In the data rows, 128 means zero.
Here are some points:
[188,158,161,175,170,123,150,154,110,162,128,119,101,168,96,79,77,167,201,
 132,155,149,136,130]
[101,158,127,99,170,168,109,87,110,162,134,148,140,88,146,119,160,167,201,
 215,168,149,141,150]
[188,74,255,198,170,56,197,68,219,170,217,107,53,168,88,85,77,167,201,
 0,246,149,255,100]
[188,158,159,144,90,148,138,119,110,120,104,97,103,168,138,109,160,87,106,
 123,130,149,98,174]
[188,158,145,103,90,116,140,151,110,139,91,159,77,168,101,168,77,87,201,
 106,109,149,94,112]
[101,158,134,143,90,106,116,146,110,113,118,151,127,168,97,156,160,87,106,
 157,129,50,118,158]
[101,158,132,123,90,109,119,157,110,191,126,69,156,88,205,118,160,167,106,
 85,125,149,97,136]
[188,158,169,134,170,165,180,100,110,101,151,64,92,88,210,85,160,167,201,
 196,126,149,67,255]
[101,158,74,135,90,79,172,202,110,203,165,184,140,168,26,255,160,167,106,
 160,0,50,255,51]
[101,74,90,87,90,167,88,108,110,108,105,131,157,88,132,122,77,167,106,
 158,130,149,131,131]
[188,74,211,225,170,114,182,111,219,179,136,111,78,168,82,61,77,167,201,
 83,167,149,125,120]
[101,158,131,154,90,94,142,167,110,143,148,163,138,88,166,124,160,167,106,
 139,121,149,118,106]
[101,74,95,94,90,167,75,86,110,103,109,129,171,88,131,118,77,167,106,
 139,137,149,123,136]
[101,158,138,90,90,42,83,191,219,160,87,68,99,88,101,149,160,87,106,
 167,200,149,90,126]
[101,158,123,124,90,155,122,172,110,105,151,113,116,168,160,187,77,167,106,
 144,123,50,116,140]
[101,158,128,103,170,137,119,154,110,127,119,131,175,88,168,138,160,87,106,
 128,107,149,93,155]
[101,74,112,111,90,165,92,102,110,117,68,95,152,168,82,122,77,87,106,
 199,149,149,136,122]
[101,158,175,125,170,59,121,137,110,95,142,111,124,88,200,128,160,167,201,
 108,142,149,99,141]
[101,158,255,57,170,61,190,65,219,119,215,35,64,88,255,0,160,87,106,
 0,111,50,247,255]
[188,158,65,91,90,175,100,115,110,53,204,123,94,168,169,146,77,167,201,
 169,184,149,21,0]
[101,158,127,123,170,119,127,155,110,122,138,107,166,88,142,132,160,87,106,
 123,125,149,133,129]
[101,74,108,189,90,129,132,123,110,67,0,255,152,168,28,141,77,87,106,
 62,117,149,101,101]
[101,74,77,49,90,163,119,71,110,74,106,141,179,88,118,157,77,87,201,
 141,98,149,196,116]
[101,158,89,194,170,0,121,88,219,22,255,0,214,88,185,0,160,167,106,
 90,147,149,255,140]
[101,158,105,148,170,124,100,175,110,141,135,116,159,88,144,152,160,87,106,
 149,146,149,137,130]
[101,74,97,84,90,174,99,130,110,136,85,164,151,88,117,107,77,87,106,
 177,110,149,105,114]
[101,74,74,74,90,157,79,109,110,97,91,127,158,88,127,107,77,167,106,
 160,133,149,118,131]
[101,158,129,125,90,143,136,141,110,142,109,126,134,168,130,139,160,87,106,
 123,126,149,111,151]
[101,74,74,97,90,116,79,99,110,76,117,118,158,88,143,93,77,167,106,
 142,107,149,148,135]
[188,74,252,255,170,95,251,52,219,223,172,118,11,168,63,55,77,167,201,
 45,178,149,135,94]
[101,158,121,175,170,113,86,179,110,169,104,88,156,168,136,111,160,87,106,
 155,110,50,117,168]
[188,74,126,201,170,70,95,65,110,67,174,120,158,88,133,170,160,167,106,
 141,68,50,103,144]
[188,74,135,119,170,0,134,183,110,129,183,226,44,168,0,197,160,167,201,
 91,71,50,214,88]
[101,74,90,95,90,166,74,109,110,109,97,133,154,88,138,119,77,167,106,
 148,127,149,128,143]
[188,158,143,124,90,143,156,112,110,155,113,105,105,168,135,130,160,167,106,
 90,143,149,106,132]
[101,158,137,115,170,114,113,170,110,152,127,127,119,168,156,141,160,167,106,
 116,123,50,85,122]
[101,74,91,83,90,172,81,111,110,114,107,130,159,88,118,112,77,167,106,
 158,133,149,121,132]
[101,158,159,150,170,114,173,172,110,85,121,200,80,168,103,138,77,87,201,
 138,152,50,108,109]
[188,74,237,218,170,142,212,33,219,184,122,132,52,168,50,68,77,167,201,
 26,188,149,112,145]
[101,158,108,137,170,106,114,154,110,109,149,100,165,88,137,113,160,87,106,
 130,119,149,129,129]
[188,158,140,142,170,126,136,153,110,146,131,118,103,168,111,119,77,167,106,
 126,141,149,124,140]
[188,158,198,220,90,95,143,132,219,165,120,71,59,168,128,69,77,167,201,
 94,255,149,57,1]
[101,158,122,120,90,135,132,147,110,134,107,120,142,168,127,119,160,87,106,
 136,125,149,116,131]
[188,158,98,161,90,106,184,149,110,202,189,148,94,168,161,93,160,167,106,
 75,76,149,104,115]
[188,158,145,130,90,144,143,125,110,144,121,110,115,168,111,124,77,87,106,
 115,133,149,115,142]
[101,158,142,151,90,40,96,138,219,167,148,58,82,88,105,77,160,167,201,
 158,192,149,77,148]
[101,158,106,149,170,98,123,153,110,129,155,143,153,168,109,140,160,87,106,
 151,90,50,147,124]
[101,158,120,131,170,135,111,159,110,130,138,113,128,88,156,155,160,167,106,
 136,124,149,121,136]
[101,158,138,129,170,126,122,184,110,138,125,136,155,88,154,113,160,87,106,
 114,125,50,95,140]
[101,158,138,126,170,126,107,139,110,133,164,112,152,88,134,129,160,87,106,
 129,126,149,133,145]
[101,74,100,79,90,166,81,101,110,115,104,119,152,88,140,118,77,167,106,
 156,143,149,133,159]
[101,158,118,140,170,85,115,151,110,100,149,91,181,88,136,97,160,87,106,
 136,127,149,148,115]
[101,158,124,131,170,125,121,155,110,130,133,102,150,168,138,140,160,87,106,
 130,116,149,114,142]
[101,158,147,102,90,109,88,165,110,112,115,122,107,168,93,207,160,87,106,
 162,145,149,121,175]
Here are 16 more points, each followed by its number:
[188,158,169,53,90,210,146,58,110,127,88,189,151,88,197,142,160,87,201,
 140,92,149,76,188] 0
[101,74,98,102,90,169,83,109,110,133,95,134,166,88,143,125,77,87,106,
 144,130,149,128,132] 1
[101,158,150,138,90,73,104,136,219,153,125,81,101,168,108,117,160,167,201,
 151,177,149,83,150] 2
[188,74,213,185,90,169,215,41,219,155,156,118,51,168,96,118,77,87,201,
 61,153,149,121,137] 3
[101,74,90,89,90,170,78,107,110,121,96,140,160,88,141,122,77,167,106,
 147,121,149,118,128] 4
[188,74,172,181,90,202,185,94,110,105,176,139,79,168,108,123,77,87,201,
 58,123,50,117,130] 5
[101,158,120,120,170,124,120,149,110,117,124,111,159,168,137,135,160,87,106,
 141,115,149,129,133] 6
[101,158,158,171,90,40,128,146,219,115,114,128,49,168,51,80,160,87,201,
 147,189,149,65,153] 7
[101,158,124,138,90,67,139,143,110,114,133,78,156,88,180,83,160,167,106,
 94,128,149,135,95] 8
[188,158,203,167,90,76,240,18,110,177,168,132,67,88,182,242,160,87,106,
 120,131,149,60,116] 9
[188,158,170,160,170,87,174,140,110,144,201,75,50,168,86,102,77,167,201,
 116,186,149,222,85] 10
[188,158,118,125,90,163,205,117,219,139,114,111,99,168,133,168,160,167,106,
 114,48,149,155,153] 11
[101,74,124,106,90,98,53,78,219,132,116,83,108,168,114,77,160,167,201,
 184,176,149,86,170] 12
[188,158,139,172,90,125,159,135,110,75,63,208,118,168,68,147,160,87,106,
 74,128,50,89,143] 13
[101,158,119,128,170,126,120,159,110,115,130,111,162,88,139,138,160,87,106,
 135,127,149,124,124] 14
[101,74,96,89,90,165,65,95,110,105,94,124,157,88,134,133,77,167,106,
 148,129,149,118,134] 15
Which of these numbered points is nearest to each point below by angle, seen from the average point of the first points? Its number follows each.
[101,74,82,82,90,168,97,107,110,108,80,125,159,88,134,109,77,87,106,
 144,118,149,135,132] > 1
[101,74,89,93,90,174,69,114,110,104,100,141,155,88,136,133,77,87,106,
 151,133,149,129,118] > 1
[101,158,170,115,90,135,166,82,110,130,132,120,85,168,142,183,160,87,106,
 98,143,149,83,134] > 9
[101,158,53,176,90,255,255,128,219,239,22,114,169,168,148,255,160,167,106,
 109,0,149,209,41] > 11
[188,74,244,223,170,123,236,29,219,202,153,125,37,168,74,63,77,167,201,
 29,189,149,140,123] > 3
[101,158,109,112,90,101,107,164,219,168,104,64,135,88,159,102,160,87,106,
 132,178,149,79,97] > 2
[188,158,138,160,90,119,184,84,110,124,172,159,97,168,140,86,160,87,106,
 51,106,149,137,7] > 9
[101,158,134,130,90,124,163,64,219,36,122,152,91,88,186,179,160,87,106,
 84,183,149,178,145] > 9
[188,158,128,114,90,147,128,114,110,134,131,149,121,168,142,164,160,87,201,
 137,157,149,128,152] > 0
[101,158,115,116,170,131,129,146,110,139,118,132,145,168,125,120,160,87,106,
 128,110,149,120,132] > 6
[101,158,131,115,170,109,152,35,110,115,105,175,105,88,144,115,160,87,201,
 191,141,149,115,158] > 0
[188,74,208,184,90,145,200,37,219,161,117,119,58,168,81,85,160,87,201,
 36,164,149,108,143] > 3
[101,74,65,76,90,175,72,95,110,139,111,160,168,88,158,145,77,87,106,
 151,178,149,150,145] > 1
[188,74,132,134,90,147,133,129,110,154,132,118,119,168,126,133,77,167,106,
 111,138,50,124,126] > 5
[101,158,129,131,170,117,116,150,110,125,143,110,163,88,145,143,160,87,106,
 134,123,149,131,127] > 14
[101,158,120,124,170,98,117,155,219,179,127,93,128,88,132,125,160,87,201,
 148,131,149,87,120] > 2
[188,74,214,229,170,152,255,40,219,255,126,136,17,168,83,23,77,167,106,
 0,218,149,159,157] > 3
[188,74,154,141,90,106,134,116,110,121,111,85,95,168,141,156,160,167,201,
 85,118,50,86,146] > 5
[101,158,126,124,170,123,109,137,110,138,128,125,159,88,149,119,160,87,106,
 147,136,149,126,130] > 14
[188,158,151,120,90,138,157,161,110,169,120,182,86,168,95,129,160,87,106,
 143,108,50,84,111] > 13
[101,158,131,90,170,155,116,53,110,171,128,154,158,88,140,50,160,87,201,
 236,183,149,153,145] > 0
[101,74,88,103,90,117,80,83,110,117,109,126,134,88,101,101,160,167,201,
 179,132,149,100,135] > 12
[101,158,134,131,170,99,125,172,110,127,131,135,93,168,112,128,160,87,201,
 158,154,149,108,129] > 7
[101,158,107,122,170,124,125,160,110,136,120,120,159,168,148,141,160,87,106,
 137,129,149,125,136] > 6
[101,158,180,151,170,149,176,209,110,124,103,191,69,88,51,108,77,167,106,
 216,117,149,89,165] > 7
[101,158,130,124,90,152,106,114,110,155,146,148,138,168,144,149,160,87,201,
 152,180,149,130,138] > 0
[101,74,81,115,90,191,80,103,110,179,123,148,166,88,161,76,77,167,106,
 122,135,50,122,89] > 4
[101,158,127,87,170,145,80,77,219,109,110,116,157,168,224,137,77,167,106,
 122,211,149,121,126] > 12
[101,158,120,119,170,133,122,156,110,139,121,128,154,168,129,135,160,87,106,
 140,124,149,119,140] > 6
[188,158,205,146,170,59,189,116,219,135,209,66,45,168,110,108,77,167,201,
 82,184,149,245,110] > 10
[101,158,128,145,90,119,115,150,110,165,133,73,163,88,175,131,160,167,106,
 111,133,149,125,111] > 8
[101,158,114,155,90,107,126,156,110,197,133,48,151,88,185,137,160,167,106,
 90,139,149,123,109] > 8
[188,158,155,171,170,91,183,140,110,153,199,94,77,88,91,75,77,167,201,
 109,176,149,211,55] > 10
[188,158,136,127,170,157,147,151,219,158,106,124,109,168,117,182,77,87,106,
 126,73,50,127,128] > 11
[101,158,127,138,170,134,151,169,110,150,150,102,110,88,106,118,77,167,201,
 156,139,149,182,107] > 10
[101,158,200,140,170,60,141,91,219,105,35,61,46,88,120,191,160,167,106,
 185,125,149,170,185] > 2
[101,74,131,213,90,248,150,230,219,94,246,92,103,168,163,159,77,167,201,
 177,141,50,212,79] > 5
[101,158,129,132,170,130,139,165,110,139,156,107,102,88,104,89,77,167,201,
 167,170,149,193,97] > 10
[101,158,124,127,170,124,115,154,110,134,145,110,164,88,147,132,160,87,106,
 137,130,149,127,125] > 14
[101,158,126,139,170,122,128,158,110,120,143,110,153,168,138,138,160,87,106,
 135,124,149,126,126] > 6
[101,158,218,167,90,84,168,179,110,148,150,255,89,88,161,86,77,167,201,
 130,83,50,53,55] > 5
[188,74,223,175,170,56,205,96,219,164,255,70,36,168,59,83,77,167,201,
 51,219,149,255,70] > 10
[101,74,88,83,90,173,78,96,110,108,86,129,160,88,141,142,77,167,106,
 149,133,149,126,138] > 15
[101,158,128,131,170,119,110,157,110,133,144,105,164,168,143,140,160,87,106,
 144,133,149,121,139] > 6
[188,158,146,154,90,145,156,136,110,116,101,162,119,168,91,123,77,87,106,
 97,137,149,102,130] > 13
[101,158,124,138,170,118,112,151,110,125,138,110,169,88,144,139,160,87,106,
 138,125,149,139,120] > 14
[188,74,221,255,90,71,255,78,219,196,84,127,44,168,50,58,160,167,201,
 72,159,149,143,123] > 3
[188,158,157,146,90,145,146,139,110,149,107,127,114,168,114,108,160,87,106,
 120,146,149,95,138] > 13
[101,74,90,94,90,166,67,93,110,99,92,138,163,88,137,116,77,167,106,
 139,133,149,127,145] > 15
[101,158,124,137,170,135,114,156,110,123,133,109,159,88,143,139,160,87,106,
 140,135,149,124,126] > 14
[101,158,123,129,170,132,128,156,110,112,121,117,139,168,139,124,160,87,106,
 142,125,149,115,144] > 6
[188,74,202,140,170,173,189,0,110,194,103,157,71,168,81,44,160,167,201,
 126,191,149,124,142] > 3
[188,74,158,170,90,93,141,99,219,170,114,97,35,168,75,106,160,87,201,
 136,213,149,101,154] > 7
[101,158,126,134,170,127,107,157,110,126,152,116,161,88,141,131,160,87,106,
 139,134,149,131,114] > 14
[101,74,76,83,90,179,95,112,110,94,129,152,146,88,122,119,77,167,106,
 162,103,149,127,132] > 4
[101,158,124,137,170,132,125,150,110,125,158,122,160,88,134,154,160,87,106,
 123,117,149,130,123] > 14
[101,158,129,125,170,135,113,156,110,125,125,121,149,168,131,128,160,87,106,
 137,128,149,115,133] > 6
[101,74,88,80,90,161,74,96,110,114,91,117,151,88,130,127,77,167,106,
 149,131,149,122,134] > 15
